In the rows, zero is written as 128.
Each named move below is a turn or a mirror, shown by a few rows before and after it. Which moves, in which order, take the first row of each later pair to the second? The first pair is answered.
Z_304:
[107 121 139 138 135 146 142 126 145 147  68 108 154  67 135 104 167 140
 139  71] -> [106 123 131 144 136 145 139 126 142 145  63 112 158  71 139 110 161 142
 136  65]
[137 169  70 155 120 127 132 131 109 108  96 165 131 142 147 134  72 133
 139 125] -> [153 147 169 113 107 131 166 122 134 138 140 130 100 116 120  75 139 110
 163 176]
[131 144 136 119 134 157 126 162 116 138 121 142 118 100 125 135 133 127
 156 135] -> [131 148 125 125 134 156 123 162 113 136 117 145 122 103 127 141 126 131
 153 130]
Z_722:
[158  80 104 108 167 151 116 147 119 145 127 120 102 115 146 102 102 115
 165 154] -> [157  87 116 103 157 150 124 150 123 146 131 117  94 114 148  97 102 114
 173 157]
[111 115 152 132 136 122 106  95 156 136 167 130 157 157 127 120 163 148
 107  95] -> [111 126 167 125 125 121 116  97 160 138 170 126 150 157 129 111 162 147
 116 100]
[152  77 100  79 153 157 165 160  86 164 136 125 129 110 105 130 132 139
 121 130] -> [153  93 122  69 136 154 182 165  95 166 142 120 116 112 106 115 132 136
 135 136]
Z_474:
[144 117 140 172 135 165  97 140 106 151 115 147 163 143 116 144 144 146
  78 112] -> [142 162 168 158 106 172 141 173 123 159  96 140 135 133 133 113 124 141
 124 111]
[137  95 170  63 126 136 128 108 127 174 133 107  92 123 117  65 170  75
  98 150] -> [138  85 164  65 131 135 118 102 124 172 138 107  97 127 113  71 174  78
  88 151]
[132 132 132 114 131 105 122  99 113 153 144 141 104 103 160 117 144 109
 161 142] -> [131 120 125 117 138 102 110  90 109 151 149 144 113 106 158 125 148 110
 149 143]
Z_105:
[155 124 105  85  57 122 120  91  97 105 162 148 118 158 145 131 127 115
  76 156] -> [150  68 103 100 108 129  93  79 104 122 152 143 144 134 122 132 170 115
  65 149]
[162 112 164  47  95  95 128 114 114 119 141 117  65 159 109 152 150  95
  81 157] -> [160  78 162  55 126  98 112 107 117 130 134 112  84 144  97 153 176  95
  75 154]
[159  79 116 129 122 161 132  86 114 115 141 133 120 113 127 145  96 106
  96 151] -> [137  80 165 143 122 161 131  80 154 132 142 131 154 112 108 126 136 116
 102 133]
[119 123 159 119 124 113 138 103 143 127 167 130 128 133 118 103 157 141
 105 158] -> [132 139 135 107 112 112 145 110 120 114 170 133 104 141 132 114 125 137
 105 167]

Between the rows of a pair lie two moves.
[111 132 130 109 124 121  95 176 138  94 111 130 137 145 168 124 131 122
 114  80] -> [112 143 147 104 113 120 106 177 145  95 119 127 131 146 168 115 133 119
 120  86]	Z_474 Z_722
[129  96 145 145 137 140 112 107 155 152 172 132 148 129 101 137 147 129
 128 116] -> [152 142 124 119 105 146 153 141 128 140 160 128  90 127 134 131  88 116
 159 132]	Z_474 Z_105
[138 153 186 109  82 111 134 115 148 139 143 122 104 117 113 125 149 124
 133 125] -> [132 129 121 137 108 104  86  92 125 122 138 142 139 136 113 174 134 138
  87 106]	Z_474 Z_304
[133 119 124 112 112 135 120  96 129 112 142 138 125 119 141 141 112 114
 127 120] -> [124 118 142 119 111 135 119  94 147 117 143 138 138 120 136 134 128 118
 130 115]	Z_105 Z_105
[127 143 180 123  73 158 135 121 185 185 154 110 148 139 132 156 143 113
 125 128] -> [159 144 123  99  69 159 139 132 129 165 155 110 100 138 154 178  93  98
 117 155]	Z_105 Z_304
[115  39  60 134 159  96 122 133 112 110 115 153 110 137 102 119 125  69
 156 149] -> [ 95 139 125 125  70  79 168 142 158  99 139 160 102 178 120  93  99  81
 181 138]	Z_105 Z_105
[ 92 116 149 137 147 100 113  98 181 175 125 144 178 163 102 122 128 142
 127 133] -> [105 169 122 120 102  95 134 111 155 152 131 151 142 187 132 135  66 141
 131 142]	Z_304 Z_105
[133 162 140 110 101 112 107 114 140  96 142 129 141 171 141 137 144 144
 114 163] -> [137 135 112 121 127 115  87 108 127  96 135 132 152 164 135 151 149 145
  99 160]	Z_722 Z_105
[139 158 140 113 108 107 144 133 147 139  91 124 183 175 188 165 106  86
 101 150] -> [134 114 142 127 148 113 125 123 155 153  82 121 208 156 169 163 143  87
  93 143]	Z_105 Z_105
[138 132 152  95  86 110 125 103 130 146 211 147 128 151 117 126 122 125
 100 189] -> [126 160  90 122  85 109 113 119 117 126 172 171 143 169 141 160  70 140
  94 151]	Z_474 Z_304
[138 108 155 143 129 132 123 134 143 147 111 115 115 112 137 100 138 142
 147 143] -> [137 139 119 152 113 128 122 143 129 131 100 128 111 128 158 122  96 147
 144 130]	Z_105 Z_304
[117 122 137 134 128 140 125 129 140 135 124 125 120 114 106 122 143 122
 141 123] -> [112 131 118 142 127 141 123 134 137 130 111 132 123 119 115 131 125 125
 139 112]	Z_304 Z_474
[122 155 120 127 109 101 129 119 136 104 145 136 121 169 118 146 122 128
  96 102] -> [140 113 145 105 131 106 131 112 131 119 161 116 102 141 102 126 159 111
 100 134]	Z_105 Z_304
